In the data rows, zero lies at 7.5, halfway between 7 and 8.
Here are some points, each followed by its number:
array([ 9,  9,  8,  7,  8,  9,  2,  2,  8,  5,  7,  8,  6,  8,  8,  3,  6,  6,  2,  9,  7,  3,  8,  7,  5, 13,  4,  6,
        6,  9,  2, 12, 13,  6,  3, 10,  2]) 0
array([ 7,  6, 10,  9, 10,  5,  9,  9,  6, 12, 14,  4,  6,  8,  6,  8,  8,  8,  9,  9,  7,  7, 11,  6, 10,  7,  7,  7,
        8,  8,  9,  6,  6,  6,  8,  6,  9]) 1
array([ 5, 10,  8,  7,  6,  8,  6,  5, 11,  8,  5,  7,  8, 10,  8,  8,  8,  7,  7,  8,  6,  7,  6,  6,  4,  8,  5,  9,
        5,  7,  6, 10,  9,  9,  4,  6,  5]) 2
array([ 8, 12,  6,  7,  7,  6,  7,  6, 10,  8,  7,  8, 11, 11,  8,  8,  6,  6,  7,  9,  7,  7,  9,  7,  4,  7,  5,  8,
       10,  8,  6, 10,  8,  6,  5,  7,  5]) 3
array([ 7,  9, 10,  5,  7, 10,  8,  7,  9,  5, 11,  8,  7,  9,  7,  9,  5,  7,  9,  8,  9,  9,  9,  5,  7,  7,  6,  7,
        9, 11,  8,  8,  7,  5,  6,  6,  7]) 4
array([ 9,  7, 10,  7,  4,  7,  8,  7, 10,  6,  7,  8,  9,  5, 11,  8,  7,  9,  8,  5,  6,  9,  5,  5,  5,  6,  9,  9,
        7,  8,  8,  7,  9,  5,  8, 10,  8]) 5
array([ 6, 12,  7,  7,  7,  5,  6,  6,  9,  6,  7, 10, 11, 12,  8,  8,  9,  5,  7,  9,  6,  8,  8,  5,  4,  8,  5,  8,
       13,  7,  6, 10,  8,  5,  5,  4,  5]) 6
array([ 8,  6,  9, 10,  7, 10,  8, 10,  7,  6,  8, 11, 10,  6,  9,  8,  7,  6,  9,  8,  9,  8,  8,  7,  8,  6,  8,  5,
       10,  5,  8,  6,  8,  6,  9,  6,  8]) 7
array([ 6,  6, 10,  7,  4,  9,  7,  8,  5,  9,  6,  6, 10,  7,  7,  3,  6,  7,  7,  3,  6,  5,  5,  8,  7,  7, 12,  9,
        4,  7,  7,  7,  9,  7,  9, 11,  9]) 8
array([ 9,  8,  6,  6,  9,  9,  9,  8,  8,  7,  6,  8,  7,  9,  5,  9,  7,  9,  8,  9,  5,  8,  9, 11,  9,  7,  7,  7,
        7,  5,  8,  6,  6,  7,  8,  6,  9]) 9
array([12,  5, 12,  6, 10,  8,  8,  9,  5,  6,  9,  6,  5,  7,  6,  8,  5,  6,  8,  8,  6,  8,  8,  8, 10,  7,  8,  9,
        8,  4,  9,  6,  6, 11,  8,  6,  8]) 10
array([ 6, 10, 12,  8,  7,  7,  2,  3,  8,  7, 10,  7,  5, 10,  8,  3,  7, 10,  2,  9,  7,  3,  6, 11,  5, 13,  4,  9,
        7,  9,  2, 13, 12,  6,  3, 11,  2]) 11
array([12,  6,  8,  6, 10, 11,  9,  9,  5,  5, 10,  8,  8,  7,  6,  8,  6,  8,  9,  9,  9,  8, 10,  8, 10,  8,  7,  9,
        6,  7,  9,  7,  6,  6,  8,  6,  9]) 12
array([ 7,  5,  8,  8,  8,  6,  9,  8,  7,  8,  8,  7,  9,  5,  8,  9,  7,  6,  9,  8, 11,  8,  8,  5,  8,  7,  8,  6,
        9,  4,  8,  6,  6,  7,  9,  6,  8]) 13
array([10, 10, 11,  8,  9,  8,  9,  8,  8,  8,  9,  7,  7, 11,  5,  9, 10,  9,  9,  9,  6,  9,  9,  8,  9,  8,  7,  7,
        9,  8,  8,  7,  5,  7,  7,  6,  8]) 14
Which three points above are nearest to each new point, looking only along the 3 directions in which the numbered points spread most? Their numbers follow each, nearest first.
array([ 7, 10,  5,  5,  9, 10,  8,  8,  8,  8,  7,  9,  6, 10,  6,  9,  8,  9,  9,  9, 13,  8, 11,  7,  8,  7,  7,  7,
        8,  6,  8,  7,  6,  8,  7,  4,  8]) 14 4 9
array([ 6,  8,  7, 14,  9,  7,  9,  8,  6,  7,  6, 10,  8, 10,  6,  9,  9,  7,  9,  9,  8,  8, 10,  7,  9,  7,  7, 13,
        5,  9,  9,  7,  6, 12,  8,  5,  8]) 9 4 14
array([ 9,  9, 11,  7,  6, 12,  8,  7, 10,  7,  6, 10,  7, 10,  7, 10,  8, 10,  8,  9,  7,  8,  9,  7,  4,  7,  6,  6,
        7,  3,  7,  9,  8,  8,  6,  6,  6]) 4 9 3
array([ 6,  7,  4, 11,  5,  7,  7,  7, 10, 10,  6, 12,  7,  5, 11,  8,  7,  7,  8,  5,  7,  8,  4,  9,  6,  6,  9,  8,
       10,  5,  8,  7,  9,  5,  8,  9,  8]) 5 7 13
array([ 8,  7,  7,  5,  9,  5,  9, 10,  5,  7,  5,  9,  6,  7,  5,  8,  7, 11,  9,  8,  9,  8, 10, 11, 10,  8,  8,  9,
        4,  7,  8,  7,  7,  8,  8,  6,  9]) 12 10 9
array([ 7,  8,  6,  6,  4,  6,  8,  7, 10,  8,  7,  7, 11,  6, 10,  8,  7,  6,  8,  5,  7, 10,  4,  6,  6,  6,  9,  7,
        9,  9,  8,  7,  9,  8,  8,  9,  8]) 5 7 13
array([ 6,  6,  6,  7,  9,  7,  9, 10,  6,  6,  8,  6,  7,  7,  6,  8, 10,  4,  8,  8,  7,  9,  9,  4, 10,  8,  8,  6,
        7,  9,  9,  6,  6, 12,  9,  7,  8]) 9 13 7
array([ 8,  6,  5,  8,  9,  7,  9, 10,  5,  7,  5,  6,  9,  8,  4,  8,  9,  7,  8,  9,  9,  8,  9,  7,  9,  8,  7,  4,
        7,  6,  9,  7,  7,  8,  8,  7,  8]) 9 13 7
array([ 7, 11,  8,  7,  9,  8,  8,  8,  7,  8,  6,  5,  8,  9,  6,  9, 10,  8,  9,  9,  4,  8,  9,  8,  7,  6,  7,  7,
       10, 11,  8,  8,  6, 10,  7,  6,  8]) 4 14 9
array([11,  6,  6,  9,  9,  6,  9, 10,  6, 12, 11,  7,  7,  7,  6,  8,  8,  7,  8,  8,  6,  7,  8,  7, 10,  7,  8,  6,
        5,  7,  8,  6,  7,  9,  8,  7,  8]) 12 10 9
array([ 6,  7,  7,  5, 10,  6,  9,  9,  6, 12,  7,  6,  7,  8,  5,  9, 11,  7,  9,  9,  7,  9,  9,  5,  9,  8,  8,  5,
        9, 12,  9,  7,  6, 12,  8,  6,  9]) 9 14 1
array([ 8,  7,  7,  5,  4,  5,  8,  6, 11,  6,  5,  8,  7,  4, 11,  8,  7,  9,  8,  5,  8,  9,  4,  8,  7,  5,  9,  6,
        6,  7,  8,  7,  9,  7,  8,  8,  8]) 5 7 8
array([ 7,  7,  6,  9, 10,  5,  8,  9,  5,  9,  6,  9,  7,  7,  5,  8,  7,  9,  8,  9,  9,  8,  9,  5,  9,  8,  8, 10,
        5,  7,  9,  6,  5, 11,  9,  7,  9]) 9 12 13
